Small tables with named rows and columns. After each table, cells are looked up by row and column.

bikuzel:
|  | dus | vogum | givo | burabed | sav | rof |
|---|---|---|---|---|---|---|
| nelas | 82 | 85 | 87 | 76 | 187 | 64 |
| zogiva | 84 | 100 | 110 | 104 | 185 | 97 |
| pinefig | 134 | 108 | 109 | 112 | 168 | 115 |
| fudari | 241 | 122 | 112 | 128 | 115 | 143 |

What is the burabed of nelas in bikuzel? 76
What is the dus of zogiva in bikuzel? 84
What is the burabed of zogiva in bikuzel? 104
What is the dus of nelas in bikuzel? 82
What is the rof of nelas in bikuzel? 64
What is the vogum of fudari in bikuzel? 122
What is the rof of fudari in bikuzel? 143
What is the rof of zogiva in bikuzel? 97
What is the dus of fudari in bikuzel? 241
What is the burabed of pinefig in bikuzel? 112
What is the burabed of fudari in bikuzel? 128
What is the givo of nelas in bikuzel? 87
What is the vogum of pinefig in bikuzel? 108
What is the givo of fudari in bikuzel? 112

rokize
fields: sop, reb, ladu, dupot
mabido: [68.270, 86.844, 73.514, 69.800]
patop: [65.842, 35.189, 79.937, 64.747]
kebita: [66.849, 22.729, 63.519, 53.701]
viv: [56.797, 78.939, 43.543, 52.939]
marufa: [26.222, 21.119, 25.832, 8.998]
mitu: [34.385, 87.427, 28.616, 40.205]

sop of mitu: 34.385
sop of mabido: 68.270
reb of patop: 35.189
ladu of marufa: 25.832
dupot of kebita: 53.701
dupot of patop: 64.747
sop of patop: 65.842
dupot of mitu: 40.205
reb of viv: 78.939
reb of mabido: 86.844
reb of mitu: 87.427
reb of marufa: 21.119
dupot of mabido: 69.800
dupot of viv: 52.939
ladu of viv: 43.543
dupot of marufa: 8.998
sop of kebita: 66.849
ladu of mabido: 73.514
ladu of patop: 79.937

Table fulusu
         bop  sebud  los  pebaguv
miziro   -12     10   57      -20
setiz      0     14  -33      -46
zas       -1     15   30       21
mol      -32    -29   54      -38
nulevar  -29    -28   55      -15
puzifot  -22    -32   23       30
gim       -9    -16  -83      -61
bemel    -16    -27  -69      -57
neve       4     36   51       -4
tisipu   -18    -22  -38      -63
tudalu   -23    -29   44       32
gepir      7      7  -78      -12

pebaguv of tudalu: 32
pebaguv of neve: -4
bop of mol: -32
sebud of tudalu: -29
bop of gepir: 7
bop of miziro: -12
los of nulevar: 55
bop of tisipu: -18
sebud of tisipu: -22
bop of zas: -1
los of bemel: -69
pebaguv of gepir: -12
pebaguv of zas: 21
sebud of setiz: 14
los of mol: 54
Row with the largest bop: gepir

sog =
fields: tol, gubo, leno, tev, lil, penuva, gokil
nuli: [-32, -45, -47, -49, -32, -64, 34]
sozim: [-32, -60, 49, -66, -49, -49, 18]
kom: [-31, -47, 1, -47, 81, -47, 33]

tol of nuli: -32
gubo of nuli: -45
tev of kom: -47
lil of kom: 81
gokil of sozim: 18
leno of sozim: 49
penuva of kom: -47
tev of nuli: -49
lil of sozim: -49
gubo of kom: -47
tev of sozim: -66
leno of nuli: -47
gokil of nuli: 34

tugotok =
,duvelu,zigavu,sidune,nalu,setep,fovasun,datuzas,dusokun
nerutel,141,107,93,88,182,142,114,46
nitos,63,74,112,76,102,83,86,128
dob,53,55,97,136,106,140,140,89
mimom,89,70,88,76,71,78,109,45
pifinul,72,104,100,137,65,171,148,112
gufa,120,80,138,90,95,40,199,95
fikitef,67,62,120,73,128,89,85,125
zatirak,47,40,77,128,101,64,103,129
vonuka,103,111,128,26,98,106,83,151
bivek,127,129,58,61,94,96,104,146
varif,107,94,141,94,137,56,135,102

What is the duvelu of nerutel in tugotok?
141
What is the zigavu of fikitef in tugotok?
62
What is the dusokun of zatirak in tugotok?
129
What is the setep of pifinul in tugotok?
65
What is the sidune of fikitef in tugotok?
120
What is the dusokun of varif in tugotok?
102
What is the fovasun of bivek in tugotok?
96
What is the datuzas of mimom in tugotok?
109
What is the fovasun of zatirak in tugotok?
64
What is the setep of fikitef in tugotok?
128
What is the setep of bivek in tugotok?
94
What is the nalu of gufa in tugotok?
90
What is the nalu of mimom in tugotok?
76
What is the nalu of dob in tugotok?
136
What is the datuzas of bivek in tugotok?
104

Table mok
	kani	gem	feno	dese	saf	vepokib	mutovos	vemo
bek	130	154	115	125	105	125	138	118
buluz	131	137	131	167	134	145	146	203
nebeniv	142	114	157	130	126	124	109	63
liv	143	134	162	130	170	131	137	133
vano	138	132	148	138	134	125	143	181
fodo	123	119	135	113	100	155	157	73
sapanag	115	123	131	149	157	136	129	165
nurer	135	142	161	130	104	137	102	128
dutub	121	122	134	140	182	135	147	92
kepamim	129	138	108	113	101	128	130	133
nat	135	122	142	125	147	118	148	159
geb	127	130	124	127	97	144	151	116

What is the kani of sapanag in mok?
115
What is the feno of fodo in mok?
135
What is the kani of nat in mok?
135
What is the feno of dutub in mok?
134
What is the vemo of nebeniv in mok?
63
What is the gem of geb in mok?
130
What is the saf of fodo in mok?
100
What is the feno of kepamim in mok?
108

Table sak
cols = pata, bomun
medaz: [-9889, -26111]
lebut: [-92385, 65456]
vupob: [-21270, -3175]

What is the bomun of lebut in sak?
65456
What is the pata of vupob in sak?
-21270
What is the bomun of medaz in sak?
-26111
What is the pata of medaz in sak?
-9889
What is the bomun of vupob in sak?
-3175
What is the pata of lebut in sak?
-92385

rad:
          mem  zutu   pep  rikod
tofosa   0.31  0.53  0.40   0.16
kanod    0.31  0.78  0.53   0.08
vilore   0.81  0.53  0.74   0.94
bidub    0.24  0.23  0.21   0.05
lefanoz  0.66  0.36  0.53   0.80

pep of lefanoz: 0.53
zutu of tofosa: 0.53
rikod of vilore: 0.94
pep of tofosa: 0.40
rikod of kanod: 0.08
mem of kanod: 0.31

Table gak
|  | vavafe | zaduka | mak | rar | tir | dizuk | zevaset | supar |
|---|---|---|---|---|---|---|---|---|
| far | 7.677 | 8.641 | 5.993 | 6.453 | 5.714 | 6.713 | 3.366 | 1.828 |
| noguka | 3.157 | 3.236 | 3.938 | 3.663 | 3.774 | 3.591 | 5.095 | 5.521 |
| div | 1.368 | 0.774 | 2.976 | 2.351 | 2.901 | 2.508 | 5.704 | 7.040 |
| kos | 4.979 | 6.072 | 5.410 | 5.181 | 4.168 | 4.769 | 4.282 | 3.783 |

tir of far is 5.714
supar of div is 7.040
dizuk of kos is 4.769
rar of far is 6.453
zaduka of kos is 6.072
tir of div is 2.901
mak of kos is 5.410
supar of far is 1.828
zevaset of div is 5.704
zaduka of div is 0.774
dizuk of noguka is 3.591
zaduka of noguka is 3.236
vavafe of kos is 4.979
zaduka of far is 8.641
rar of noguka is 3.663
rar of kos is 5.181
mak of far is 5.993
dizuk of far is 6.713
rar of div is 2.351
Row with the largest dizuk: far

